The rows below come in pairs that one turn or mirror swaps. Which row does each named row swap with?
The rows were stretched afterwards, more along some directions than others.
Z_63: 1.428, -2.413, -0.605, 0.190, -1.786, -3.015, -1.448, -0.080, 2.716, -0.801, -5.957, -0.607, 1.562, 0.662, -0.585, -1.986, -1.488, 5.874, -0.582, 4.105
Z_654: -1.765, -1.003, -0.332, 3.723, 1.855, 0.022, 1.759, 0.313, 1.909, -3.385, -1.360, -2.084, 0.370, -1.513, 2.039, -3.799, 1.147, 1.897, -3.060, 1.667
Z_105: 0.600, -2.614, -0.777, 1.493, -1.943, -4.568, -0.903, -0.555, 1.664, 0.459, -5.992, -0.577, 0.431, -0.036, -0.819, -0.682, -2.233, 6.048, -1.209, 4.349
Z_315: 3.937, 0.963, 0.721, -2.757, -2.323, 0.115, 2.470, -2.276, -1.768, -1.969, 1.867, 2.824, -1.965, 0.900, 4.169, 1.378, -2.353, -0.609, -1.307, 0.412
Z_38: -1.272, 3.652, 0.568, 1.323, 1.252, 0.497, 2.410, -1.513, -0.288, 0.386, -0.199, -0.006, 2.894, -1.454, -1.551, -3.422, 0.229, -1.008, -1.794, 1.233
Z_920: 0.850, 1.366, -2.747, -0.305, -0.683, 0.944, -1.546, 1.653, 4.273, 0.812, -4.619, 4.726, 3.613, 1.090, 2.066, -5.528, -0.111, 4.456, -0.825, 3.426
Z_950: 3.439, 1.370, -0.965, -0.308, 3.094, -2.176, 0.677, -1.586, 4.458, -5.873, 1.819, -1.997, 1.925, -2.634, -1.511, 0.987, -0.552, -0.548, -4.537, -1.036
Z_532: 3.080, -0.550, -3.531, -2.246, -0.664, 2.540, 1.095, 1.834, 1.143, -3.962, -2.576, 1.907, 0.348, -1.582, 1.180, -2.516, 1.128, -1.253, -1.564, 1.091
Z_103: 3.649, 2.580, 1.322, -1.644, -2.473, -0.487, 2.886, -1.266, -0.920, -0.893, 1.586, 3.090, -0.391, 1.570, 5.184, -0.399, -2.403, 0.624, -1.046, 0.079
Z_430: -1.266, -1.420, -2.026, -0.562, -0.093, 3.268, -1.660, 0.440, 4.016, -0.165, -0.859, 1.426, -0.501, -0.114, -1.071, -1.154, -0.853, -1.805, -0.453, 1.031
Z_524: 3.383, 2.608, 1.815, -1.614, -2.125, -1.157, 2.703, -2.177, -0.379, -0.845, 2.491, 2.838, -0.422, 0.694, 3.209, -0.111, -2.637, 0.854, -1.033, -0.286
Z_403: -1.051, 4.360, 0.481, -0.207, -0.303, -2.603, 2.333, -2.395, -0.865, 0.467, 2.130, 0.331, 2.553, -2.646, -0.532, 2.563, -2.601, 1.585, -2.837, -0.507
Z_311: 4.433, -2.804, -1.153, -3.479, -1.022, 2.723, 1.013, -1.773, 0.231, -0.901, -0.238, 4.719, -0.409, 0.513, 3.519, -1.812, -1.989, -0.913, -1.712, 2.070
Z_323: 1.457, 2.239, -1.631, 2.410, 1.396, -4.112, 0.904, 1.152, 5.822, -1.349, 0.606, 3.682, 3.978, 0.552, 3.724, -0.017, -0.954, 2.901, -1.735, 2.177
Z_573: -0.790, 3.216, -0.663, -1.837, -0.089, -2.472, 2.214, -3.098, 0.126, 0.648, 1.564, 0.234, 0.338, -3.205, -2.758, 2.941, -1.186, -0.152, -2.467, -1.748
Z_22: 1.730, 2.314, -1.517, 1.766, 1.509, -3.014, -1.811, 1.162, 5.366, -1.759, 0.930, 1.139, 4.166, 0.672, 2.422, -0.974, -0.395, 1.069, -1.879, 1.240
Z_25: 1.983, -1.321, -3.344, -1.956, -0.688, 2.258, 0.001, 2.965, 1.595, -3.184, -2.047, 3.039, 0.451, -2.024, 0.562, -1.262, 1.235, 0.341, -0.817, -0.085
Z_462: 0.815, -2.052, -1.996, 1.300, -1.567, -0.714, -0.604, 2.739, 1.459, -0.834, -3.368, 2.244, -1.759, -0.708, -0.258, -3.072, 1.855, 2.233, -0.564, -1.098
Z_220: 1.181, 1.234, -2.110, 0.685, 1.396, -2.229, 0.345, 1.063, 4.564, -1.512, 0.240, 2.702, 2.988, 0.230, 2.941, -0.225, -0.187, 0.375, -1.025, 0.594
Z_437: -0.464, -0.273, -0.303, 4.004, 2.488, -1.034, -1.926, -0.612, 3.688, -3.015, -1.359, -2.979, 1.295, -1.160, 0.355, -4.147, 1.996, 1.132, -3.958, 3.942
Z_557: -0.294, 2.662, -0.336, 1.321, 0.943, 0.851, 1.130, -1.976, -0.701, 0.875, -1.648, 0.446, 2.373, -0.967, -1.059, -3.773, -0.645, -2.129, -2.862, 3.074
Z_294: -0.680, 2.399, 0.278, 0.776, 1.267, 1.458, 1.749, -2.190, -1.012, -0.792, -0.586, -0.161, 2.091, -1.483, -1.647, -2.758, -0.482, -0.860, -2.473, 1.665
Z_848: 0.467, 1.787, -1.537, 1.507, 2.334, -2.915, 1.667, 0.495, 4.284, -2.362, 0.317, 2.383, 5.050, 0.749, 4.117, -0.611, -0.941, 2.325, -2.549, 1.074
Z_771: -1.457, -1.792, -1.893, 1.241, -0.846, 1.620, -2.058, 1.233, 3.617, 1.271, -2.553, 0.844, -1.435, 0.533, -1.095, -2.232, -1.150, -1.060, -0.015, 2.691
Z_166: 2.360, -1.849, -0.584, 0.695, -2.756, -4.124, -1.078, -0.058, 1.418, 0.224, -5.639, -0.003, 1.685, 0.951, 0.645, -0.181, -3.038, 6.415, -0.627, 4.165
Z_724: -0.665, -1.856, -1.622, 0.720, -0.156, 1.785, -1.347, 2.228, 3.305, -0.915, -1.442, 0.655, 0.033, 0.448, 0.174, -1.022, -0.374, -1.406, 0.138, 0.029
Z_40: 2.325, -1.133, -1.722, 0.271, 0.715, 2.230, -0.447, 1.629, 2.614, -2.215, -2.854, 2.212, 0.896, -1.565, -0.207, -1.121, 1.742, 0.608, 0.699, 2.325
Z_367: 2.484, -0.803, -1.503, -0.138, 1.959, 0.038, -0.408, -2.278, 2.028, -4.041, 1.420, -0.302, 0.882, -1.869, -0.418, 3.243, -1.808, 1.291, -5.116, -2.579
Z_314: 2.541, 0.217, 0.207, 1.628, 1.575, -3.705, -0.526, -2.380, 2.166, 0.236, -1.325, -0.017, 4.007, -0.480, -1.715, -2.294, -2.732, 2.310, -4.358, 5.454
Z_216: 3.715, 1.374, 1.003, -1.999, -2.723, -0.745, 2.158, -2.565, -0.623, -1.078, 1.367, 3.800, -0.816, 0.843, 4.706, -0.007, -3.179, 0.940, -1.959, 1.299
Z_110: 1.509, 2.548, -1.617, 1.238, 1.803, -3.272, 0.092, 0.527, 5.932, -0.820, 0.934, 3.052, 3.737, 0.064, 2.919, -0.323, -1.136, 1.151, -2.105, 2.418
Z_536: -1.324, -1.215, -0.841, -0.405, -0.493, 1.496, -2.056, 1.341, 3.358, 0.178, -0.247, 1.031, -0.515, 0.255, -0.716, -1.175, -0.519, -1.116, 0.520, 0.181
Z_597: -0.353, 2.758, 0.255, 1.151, 0.688, 1.457, 2.461, -1.694, -1.540, 0.488, -0.975, 0.008, 2.083, -0.656, 0.004, -4.087, -0.089, -1.835, -1.953, 2.845
Z_17: -1.104, -2.701, -2.066, 0.430, -1.200, 3.297, -3.007, 1.506, 3.115, -0.011, -1.736, 1.406, -1.511, 0.300, 0.052, -1.640, -0.376, -1.075, -0.281, 0.838
Z_455: 2.198, 1.651, 1.172, 2.548, 4.270, -0.694, 0.126, -0.845, 5.998, -4.459, 2.121, -0.542, 2.779, -2.230, -0.814, 1.059, -1.405, 2.567, -2.244, -1.046
Z_642: -1.892, 3.672, -0.397, -0.253, -0.631, -2.415, 2.551, -2.344, -0.394, 1.622, 1.266, -0.209, 0.867, -2.053, -2.374, 1.824, -2.302, 0.932, -1.620, -0.726
Z_661: 1.300, 1.719, -3.393, -1.010, -0.682, 0.226, -2.422, 1.713, 5.056, -0.142, -3.727, 4.621, 4.014, 2.107, 1.697, -5.173, 0.116, 3.445, -1.482, 3.262
Z_607: 0.667, 2.036, -3.055, 1.167, 1.349, 1.783, -2.009, 1.009, 5.884, -0.537, -3.746, 3.536, 5.088, 0.614, 1.466, -6.135, 0.334, 3.655, -1.802, 3.109
Z_128: 1.608, -2.283, -0.314, 0.030, -2.531, -3.364, -1.845, 0.109, 0.561, 1.051, -6.597, -0.930, 1.075, 1.222, 0.137, -2.282, -1.694, 5.608, 0.011, 4.882
Z_490: 0.555, 2.563, -2.772, -2.635, -3.907, 2.795, 0.377, 1.086, 0.008, 2.912, -0.642, 4.073, -3.157, 1.379, 2.465, -0.158, -2.051, -0.273, -0.934, 2.113
Z_225: 0.700, 2.141, -2.550, 0.656, -0.055, -0.691, -2.304, 1.157, 5.528, -0.112, -4.159, 2.829, 4.500, 1.041, 1.181, -5.651, -0.760, 5.415, -1.964, 4.547
Z_826: 0.997, -0.709, -1.396, 0.877, -0.988, -0.544, 1.113, 2.996, 1.575, -1.228, -2.678, 3.230, -1.044, -0.764, 0.792, -3.056, 1.184, 1.464, 0.818, -2.032
Z_52: -0.794, 2.721, 0.282, 0.366, 0.223, -2.602, 1.514, -2.258, 0.060, 0.266, 1.523, -1.134, 2.022, -2.838, -1.790, 3.487, -1.390, 2.588, -1.682, -2.058
Z_804: 1.268, -1.171, -1.653, 0.936, -1.503, -1.497, -1.689, 2.577, 2.006, -0.938, -2.701, 0.738, -1.744, -0.555, -1.683, -2.522, 2.415, 0.533, -0.198, -1.388
Z_879: 0.663, 1.379, -3.105, -0.868, -0.115, 0.177, -0.280, 0.682, 4.584, -0.090, -4.394, 3.755, 3.043, 0.732, 1.507, -6.089, -0.303, 4.053, -0.684, 4.635
Z_422: 0.883, 2.235, -0.816, 2.535, 2.304, -3.823, -0.236, 0.762, 5.600, -1.166, 1.105, 2.074, 4.303, 0.087, 2.579, 0.349, -0.750, 1.851, -2.177, 1.168
Z_992: -1.413, -1.705, -0.778, 4.339, 2.399, -0.782, -0.044, -0.045, 2.602, -2.868, -0.864, -2.124, 0.146, -1.515, 0.977, -2.973, 1.686, 1.236, -4.267, 2.062
Z_487: 1.512, 2.268, -2.782, 0.186, -0.058, 0.062, -1.863, 1.251, 5.067, 0.461, -4.198, 4.043, 4.872, 0.507, 1.614, -5.350, -0.543, 4.395, -1.339, 3.355
Z_111: 3.409, 0.156, -1.392, -0.247, 3.851, -1.967, -0.678, -1.732, 4.906, -5.026, 0.708, -2.019, 1.411, -2.401, -1.533, 1.274, -0.223, 0.188, -4.944, 0.249
Z_806: 3.600, 0.173, 1.067, -1.758, -2.494, 0.287, 1.715, -1.856, -1.940, -1.998, 2.151, 2.095, -0.623, 0.828, 3.964, 0.426, -1.195, 0.587, -1.793, -1.470
Z_378: 1.241, -3.001, -0.098, 1.088, -2.844, -3.312, -1.910, -0.668, 1.403, 0.167, -5.696, -0.891, 0.900, 0.403, 0.057, -1.362, -2.028, 6.236, 0.181, 3.947
Z_59: 1.558, 2.930, -2.377, -2.232, -4.574, 1.772, 0.299, 0.959, -1.750, 1.892, -1.009, 3.030, -1.679, 1.282, 4.443, -0.559, -2.588, 0.049, -2.398, 2.027
Z_503: 0.640, -2.270, -4.085, -1.835, -1.485, 1.851, 1.548, 0.499, 0.095, -1.309, -2.172, 3.838, -1.849, -1.054, 0.820, 0.918, -0.334, 0.519, -2.768, 3.143
Z_218: 3.956, -2.656, -0.451, -3.051, -1.404, 2.040, 1.540, -0.745, 0.830, -0.603, -0.156, 4.126, -0.632, 0.357, 3.451, -2.636, -2.136, -0.231, -0.784, 1.469
Z_136: 1.819, 1.845, -2.213, -3.434, -5.157, 2.084, -0.004, -0.555, -1.673, 1.800, -0.830, 2.794, -2.603, 2.057, 3.930, -0.554, -2.614, 0.232, -1.101, 2.750
Z_331: -1.299, 2.344, -0.224, 1.487, 1.224, 0.443, 3.977, -1.572, -1.004, 0.455, -0.656, 0.474, 1.075, -0.742, -0.839, -3.278, -0.743, -1.011, -3.312, 2.314
Z_353: 2.884, -0.096, 0.356, 1.934, 1.266, -4.274, -1.465, -1.690, 2.189, 0.976, -2.619, -1.805, 3.727, -0.541, -2.824, -3.618, -1.578, 1.542, -3.737, 5.853
Z_194: 2.798, 2.577, -2.425, -5.118, -3.761, 2.509, 0.437, -1.251, -1.593, 1.949, -0.626, 4.199, -2.974, 1.138, 2.749, 0.518, -2.238, -2.173, -1.732, 1.885

Swapped with Z_462: Z_992
Swapped with Z_532: Z_950
Swapped with Z_367: Z_503
Swapped with Z_437: Z_826
Swapped with Z_194: Z_403
Swapped with Z_524: Z_597
Swapped with Z_920: Z_422
Swapped with Z_804: Z_654
Swapped with Z_314: Z_311
Swapped with Z_225: Z_220
Swapped with Z_487: Z_110
Swapped with Z_59: Z_573
Swapped with Z_52: Z_490
Swapped with Z_642: Z_136

